In the data rows, the value 500 means zero.
Here are some points, one per row:
{541, 502, 471, 500, 453, 501, 297, 665, 506, 500, 385, 352, 349, 389, 545,
 513, 562, 619, 449, 644, 414, 469, 607, 504, 490, 496, 457, 475, 466, 476,
 569, 422}
{543, 446, 543, 442, 477, 472, 624, 562, 554, 333, 560, 454, 390, 450, 505,
 625, 463, 436, 589, 487, 417, 447, 424, 423, 448, 686, 503, 528, 355, 578,
 548, 459}
{584, 552, 359, 551, 440, 522, 456, 381, 451, 471, 587, 572, 436, 577, 647,
 918, 542, 485, 617, 409, 523, 452, 429, 321, 489, 539, 589, 555, 428, 439,
 606, 500}
{538, 596, 570, 406, 641, 495, 535, 577, 503, 564, 385, 525, 625, 461, 543,
 576, 423, 505, 494, 581, 639, 553, 540, 560, 506, 449, 533, 559, 680, 344,
 514, 464}
{666, 227, 347, 403, 711, 182, 363, 237, 661, 569, 601, 364, 544, 646, 328,
 490, 387, 573, 464, 588, 357, 507, 358, 409, 399, 352, 565, 351, 608, 604,
 700, 558}
{434, 420, 462, 489, 474, 523, 404, 559, 422, 490, 510, 589, 430, 446, 430,
 483, 477, 559, 447, 431, 659, 616, 536, 808, 475, 528, 497, 544, 622, 462,
 514, 446}
{539, 580, 655, 460, 421, 531, 398, 498, 431, 458, 369, 341, 468, 566, 594,
 461, 478, 492, 492, 421, 465, 440, 571, 401, 493, 421, 429, 415, 563, 443,
 523, 412}
{449, 602, 509, 370, 655, 543, 381, 479, 520, 452, 343, 632, 448, 415, 619,
 451, 602, 554, 401, 605, 515, 423, 566, 476, 521, 493, 599, 710, 483, 461,
 687, 542}
{489, 527, 351, 579, 512, 475, 548, 396, 498, 339, 532, 523, 434, 602, 431,
 728, 524, 432, 484, 506, 501, 434, 443, 447, 418, 675, 447, 685, 424, 477,
 660, 550}
{549, 569, 497, 649, 664, 349, 577, 354, 500, 555, 576, 658, 427, 847, 383,
 431, 282, 608, 389, 670, 309, 662, 496, 562, 491, 430, 362, 358, 504, 686,
 544, 505}
{453, 567, 661, 487, 523, 428, 376, 428, 455, 483, 378, 690, 646, 457, 540,
 559, 575, 569, 537, 495, 495, 509, 488, 585, 563, 392, 556, 515, 348, 595,
 474, 535}
{451, 541, 467, 481, 581, 552, 508, 566, 505, 458, 510, 464, 550, 371, 571,
 408, 661, 428, 377, 358, 433, 591, 521, 561, 506, 530, 472, 270, 442, 467,
 455, 530}
{337, 483, 555, 521, 405, 493, 560, 647, 527, 535, 583, 376, 488, 433, 372,
 461, 495, 514, 593, 507, 663, 444, 492, 590, 532, 496, 502, 321, 558, 569,
 437, 554}
{601, 442, 504, 474, 478, 468, 677, 304, 507, 658, 457, 334, 571, 512, 415,
 187, 557, 306, 449, 609, 512, 791, 418, 480, 551, 315, 443, 542, 543, 529,
 460, 420}
{502, 606, 591, 467, 568, 612, 464, 582, 427, 585, 568, 449, 481, 436, 594,
 678, 542, 499, 470, 398, 473, 603, 482, 590, 573, 458, 518, 664, 474, 549,
 671, 480}
{641, 390, 459, 619, 340, 320, 784, 371, 466, 780, 571, 335, 500, 396, 457,
 330, 573, 438, 437, 709, 387, 629, 430, 532, 562, 329, 554, 322, 560, 512,
 445, 486}
{420, 498, 507, 598, 351, 474, 494, 510, 506, 408, 654, 613, 492, 429, 538,
 505, 519, 521, 478, 496, 560, 520, 566, 451, 462, 558, 482, 492, 524, 411,
 507, 476}
{353, 480, 487, 411, 489, 525, 595, 570, 464, 487, 442, 671, 395, 477, 410,
 847, 457, 480, 530, 455, 531, 598, 471, 262, 474, 568, 483, 758, 545, 513,
 388, 574}
{293, 581, 474, 595, 553, 564, 556, 605, 443, 695, 479, 603, 622, 518, 400,
 481, 513, 458, 628, 538, 630, 454, 517, 442, 419, 479, 430, 530, 407, 472,
 516, 537}
{431, 326, 554, 454, 569, 608, 524, 416, 569, 520, 464, 450, 489, 521, 569,
 536, 522, 512, 428, 381, 524, 333, 593, 487, 466, 380, 531, 584, 341, 515,
 536, 530}
{473, 474, 498, 648, 459, 467, 422, 481, 401, 522, 389, 366, 510, 518, 683,
 562, 503, 434, 454, 431, 385, 474, 475, 662, 490, 677, 402, 578, 682, 547,
 428, 493}
{517, 526, 561, 534, 334, 554, 608, 538, 623, 599, 392, 411, 548, 422, 453,
 282, 501, 637, 630, 486, 325, 521, 486, 473, 524, 474, 463, 518, 515, 449,
 409, 573}
{581, 419, 535, 413, 504, 563, 472, 530, 505, 269, 489, 251, 392, 643, 416,
 600, 604, 534, 514, 402, 427, 479, 456, 552, 483, 612, 553, 514, 465, 384,
 523, 576}
{464, 545, 396, 314, 627, 482, 570, 515, 472, 426, 415, 594, 446, 329, 433,
 685, 380, 452, 487, 390, 542, 565, 447, 638, 507, 512, 501, 569, 345, 427,
 609, 573}
{536, 534, 394, 458, 450, 590, 571, 583, 481, 532, 443, 542, 555, 490, 606,
 381, 547, 491, 596, 462, 645, 556, 446, 532, 509, 510, 495, 397, 513, 465,
 421, 488}
{699, 452, 435, 492, 494, 407, 433, 613, 532, 445, 533, 349, 501, 606, 555,
 549, 437, 502, 515, 353, 539, 510, 574, 488, 562, 645, 562, 510, 408, 440,
 595, 525}
{606, 595, 397, 335, 363, 397, 650, 331, 422, 551, 524, 343, 427, 622, 562,
 504, 612, 338, 477, 543, 472, 508, 445, 560, 546, 393, 438, 545, 645, 487,
 394, 570}
{408, 349, 532, 619, 456, 558, 647, 447, 705, 441, 551, 477, 624, 503, 550,
 288, 628, 334, 754, 629, 381, 457, 576, 608, 570, 521, 440, 274, 398, 484,
 104, 474}
{442, 449, 473, 595, 492, 571, 487, 659, 604, 504, 557, 651, 476, 427, 576,
 331, 507, 602, 468, 487, 517, 494, 491, 517, 531, 329, 573, 696, 508, 508,
 404, 496}
{541, 638, 443, 540, 642, 443, 483, 220, 570, 689, 553, 719, 365, 829, 548,
 549, 315, 733, 322, 580, 703, 568, 515, 418, 402, 324, 336, 352, 637, 624,
 557, 526}
{429, 616, 714, 527, 490, 407, 342, 552, 468, 562, 554, 568, 649, 442, 423,
 529, 431, 459, 456, 467, 510, 469, 535, 475, 429, 520, 491, 497, 553, 572,
 384, 602}
{419, 453, 391, 394, 578, 491, 456, 513, 583, 428, 470, 390, 342, 564, 529,
 532, 591, 545, 560, 476, 464, 412, 489, 352, 565, 512, 554, 605, 537, 409,
 552, 398}
{402, 492, 562, 446, 473, 626, 497, 568, 545, 463, 583, 558, 400, 401, 588,
 408, 479, 523, 604, 517, 447, 475, 483, 328, 608, 529, 539, 353, 549, 482,
 565, 463}
{626, 594, 516, 593, 722, 458, 626, 278, 480, 591, 618, 642, 589, 700, 338,
 286, 331, 846, 355, 546, 431, 552, 416, 402, 519, 474, 314, 478, 445, 660,
 361, 402}
{426, 576, 506, 525, 493, 596, 624, 505, 531, 537, 302, 467, 537, 316, 483,
 334, 493, 446, 492, 465, 467, 481, 438, 372, 502, 512, 608, 406, 479, 480,
 358, 508}
{537, 290, 645, 517, 532, 462, 425, 570, 445, 414, 528, 385, 458, 495, 504,
 394, 491, 446, 496, 585, 643, 421, 471, 546, 477, 622, 476, 453, 317, 414,
 547, 542}
{539, 332, 429, 488, 378, 578, 480, 537, 502, 276, 437, 620, 526, 676, 533,
 669, 577, 454, 528, 534, 501, 461, 416, 306, 520, 578, 507, 626, 450, 506,
 540, 575}
There is one direction along which these points spread out most. How many in every 100 of the points above lie lower along it than each point below? Answers are rounded to whole numbers. More than half of the points above lie lower than the first one.
{545, 712, 615, 565, 424, 486, 447, 442, 475, 559, 468, 553, 425, 465, 413,
 486, 507, 477, 490, 576, 454, 414, 589, 573, 401, 612, 572, 382, 422, 528,
 476, 380} 24
{383, 487, 592, 648, 528, 687, 424, 482, 540, 311, 611, 403, 614, 320, 365,
 559, 423, 458, 522, 524, 521, 406, 486, 713, 480, 385, 576, 537, 488, 543,
 511, 510} 68
{443, 504, 363, 490, 457, 449, 347, 668, 463, 381, 528, 383, 640, 554, 567,
 581, 470, 519, 415, 485, 566, 465, 522, 439, 472, 536, 523, 407, 545, 502,
 446, 393} 70
{423, 532, 422, 472, 454, 454, 476, 661, 631, 619, 517, 543, 597, 621, 415,
 490, 541, 486, 476, 431, 467, 384, 489, 698, 535, 543, 497, 469, 637, 517,
 395, 445} 24
{495, 437, 581, 473, 404, 537, 433, 564, 485, 607, 465, 643, 584, 357, 523,
 472, 513, 616, 530, 486, 509, 485, 576, 570, 529, 542, 443, 581, 578, 497,
 687, 538} 65
{458, 611, 581, 490, 547, 583, 522, 575, 540, 514, 672, 435, 528, 400, 574,
 371, 421, 432, 476, 419, 440, 578, 424, 461, 456, 519, 616, 455, 429, 521,
 326, 532} 24
{487, 699, 478, 446, 427, 575, 541, 380, 301, 448, 420, 585, 529, 387, 374,
 682, 399, 399, 469, 640, 625, 451, 535, 340, 573, 629, 470, 650, 349, 400,
 474, 658} 84
{628, 422, 521, 421, 505, 574, 443, 576, 386, 570, 540, 759, 464, 447, 544,
 480, 553, 455, 450, 446, 562, 456, 619, 522, 486, 497, 474, 446, 645, 456,
 562, 406} 51
{679, 326, 396, 602, 461, 370, 453, 502, 395, 400, 489, 366, 488, 518, 555,
 326, 588, 395, 708, 352, 449, 481, 651, 563, 486, 420, 625, 520, 584, 599,
 620, 376} 35
